In the rows, zero is written as 128.
One turn moves every row onto another: examples first, then more rows asked:
teza: [151 115 119  87 159 110 107 122 112 126 133 107]
pemo: [182 125 143 103 144 130 121 132 125 115 161 141]
Remab: [129  96 152 123 148 113 116 134 128 116 133 148]
Luti: [126 132 103 108 131 136 157 123 122 127 164 116]
tosof: [148 114 124 102 149 166 124 119 105  91 159 122]
Zufi: [179 133 134 102 144 140 127 129 117 112 164 155]
feto: [135 118 102 109 131 120 117 114  98 136 129  97]
Siv: [128 121 111 117 124 133 149 123 121 129 159 102]
rubet: [164 129 108 114 129 100 117 120  97 147 129 126]
sugo: [117 140 102 110 158 124 138 123  88 110 144 165]
Dopi: [151 105 101 121 161 131 143 115  75  96 143 136]
rul: [160  98 107 130 155 118 138 117  76 102 138 130]
reko: [147 120 106  98 172 105 156 127 114 117 156 136]
guza: [146 104 130 112 140 159 120 120 105  95 154 107]
mopu: [162 133 127  93 132 120 103 126 122 141 141 116]
kipu: [114 153 113 110 134 147 131 124 103 116 154 159]
Nurez: [136  97 145 142 134 116 117 129 109 118 127 157]
pizuf: [128 142 123  96 161 143 119 127 102 100 151 166]
muzek: [163 137 107 131 115 136 148 120  96 128 157 149]
dedu: [128 103 150 126 140 110 121 134 134 126 136 149]
gapo: [110 135 110 103 159 146 127 122  92  98 147 152]
Giv: [152 112 118  99 169  97 147 131 123 121 154 124]
Feku: [172 114 116 109 148 114 100 116  85 122 123 126]
Gab: [118  99 146 136 124 130 117 128 122 121 134 139]
zore: [155 121 120 110 123 142  96 115  96 125 131 108]
Tad: [111  92 142 135 135 124 121 127 119 117 130 135]
midol: [128  97 137 143 135 106 126 128 111 125 126 153]
minu: [171 127 115 139 114 124 140 122  94 131 150 142]
kuze: [134 149 117 113 142 142 123 124  91 109 149 175]
napod: [116 151 111  99 153 126 137 129 110 119 154 162]

pemo goes to guza
reko goes to Luti
pizuf goes to gapo
Where do these go?
Remab goes to Tad
mopu goes to zore

One turn moves every row onto another: examples first, then more rows asked:
taze: [140 107 129 149 135 104 130 141 140 125 122 155 112 122 119 138 122 134
 173 113 140 105 131  81 133 126 127 125 116 132]
Noke: [157 112 137 145 145 103 119 143 131 119 127 149 112 136 135 108 114 120
 164 119 143 109 149 110 111 112 104 121 137 121]
tuvod: [142 134 157 110 130 118 114 112 129 146 131 120 128 155 116 140 125 127
  81 136 116 117 125 151 120 106 148 133 171 116]
luso: [139 134 171 116 116 114 123 123 126 159 138 112 138 151 113 140 134 118
  96 134 115 121 126 161 119 121 145 142 163 119]
felam: [152 124 133 132 115 123  99 144 114 135 124 139 102 136 143 150 107 132
 142 125 152 101 157  94 133 112 112 133 134 134]
dugir: [126 125 153 114 107 127 126 122 129 141 133 117 143 165 129 139 130 123
  90 138 118 122 141 159 127 130 136 134 172 115]
zov: [ 95 138 147 139 116 135 150 129 147 153 101 121 155 160  99 146 123 129
 104 144  99 114 132 117 144 147 131 139 139 131]
kop: [139 132 127 156 134 110 132 141 151 113 123 137 107 130 124 144 121 130
 162 107 136 105 135  80 141 129 109 116 114 121]
buk: [105 112 171 135 156 112 134 107 140 130 111 134 127 151  90 135 126 140
 112 133  88 113  98 139  99 121 112 122 146 100]
Suzub: [103 107 175 142 140 107 133 101 142 130 111 139 140 158 102 133 134 133
 112 126  85 122 105 141 105 127 101 129 151 110]
sogu: [110 153 167 138 127 126 139 126 146 165 104 120 151 157  87 150 141 121
 104 142 102  98 128 113 140 135 130 141 135 131]
gok: [127 132 159 107 131 129 114 112 135 154 145 121 137 139 130 147 127 128
  86 138 119 129 117 143 117 113 148 132 164 107]
susoz: [153 117 126 137 125 112 103 134 128 134 125 150 108 129 140 148 118 129
 154 126 159 100 141  85 142 119 128 136 127 134]
Zudis: [114 153 156 132 139 133 151 130 155 161 116 132 159 150  93 133 136 119
 101 129  97 116 130 105 140 123 149 127 143 128]
Luvip: [150 129 121 139 135 119 105 131 129 136 121 140 114 133 148 141 102 126
 145 137 162 103 146  92 133 116 113 140 121 134]
burur: [100 114 181 134 141 112 137 108 137 140 124 125 136 150  96 148 142 136
 119 133  99 109 101 147 101 132 107 129 136 100]
keme: [146 100 147 143 129 108 124 152 116 120 125 151 103 135 125 121 106 132
 169 107 129 116 145 111 108 113 102 122 133 125]
nid: [ 93 103 168 137 128 120 138 121 143 129 115 124 135 155 107 138 132 140
 117 139  93 120 115 145 105 143 104 119 156  95]
tiko: [128 118 123 144 124 117 142 147 136 122 125 141 115 125 118 154 117 146
 161 109 138 101 142  83 132 121 120 121 106 135]
makif: [109 147 150 143 123 119 146 118 159 150 105 125 154 153  94 152 142 130
  95 130  91 113 127 108 146 131 140 134 143 137]
Nufu: [113 153 147 134 138 128 145 117 151 153 101 127 147 156  84 147 127 129
  94 136  97 101 123 108 142 122 145 136 135 135]
Kubor: [155  98 144 142 135 102 107 138 122 125 124 160 103 132 133 123 117 125
 169 118 145 109 138 102 121 118 113 129 138 124]
runod: [134 129 160 120 113 115 109 106 133 149 129 119 135 151 128 149 129 126
  80 135 111 130 124 149 125 117 139 142 172 122]
mobu: [137 119 118 151 143 106 136 146 152 123 126 134 113 114 125 139 114 140
 164 123 141 111 134  87 122 123 123 120 111 125]
Riz: [153 111 140 146 136 106 121 131 124 109 132 150 103 140 139 121 102 119
 164 102 139 120 131 116 123 120  98 128 126 118]
Zabuk: [158 136 129 145 120 115 104 141 130 132 123 132  99 130 146 143  96 120
 145 122 148 118 140  93 144 123 118 137 131 130]
luvo: [ 97 118 181 133 158 128 129 107 138 144 114 147 142 154 104 130 127 128
 114 138  94 118 105 127 104 122 100 125 145  99]

Luvip goes to mobu
tiko goes to keme
zov goes to nid
Where do these go?
Riz goes to Zabuk
susoz goes to taze
gok goes to Zudis
Nufu goes to buk
runod goes to makif
sogu goes to burur

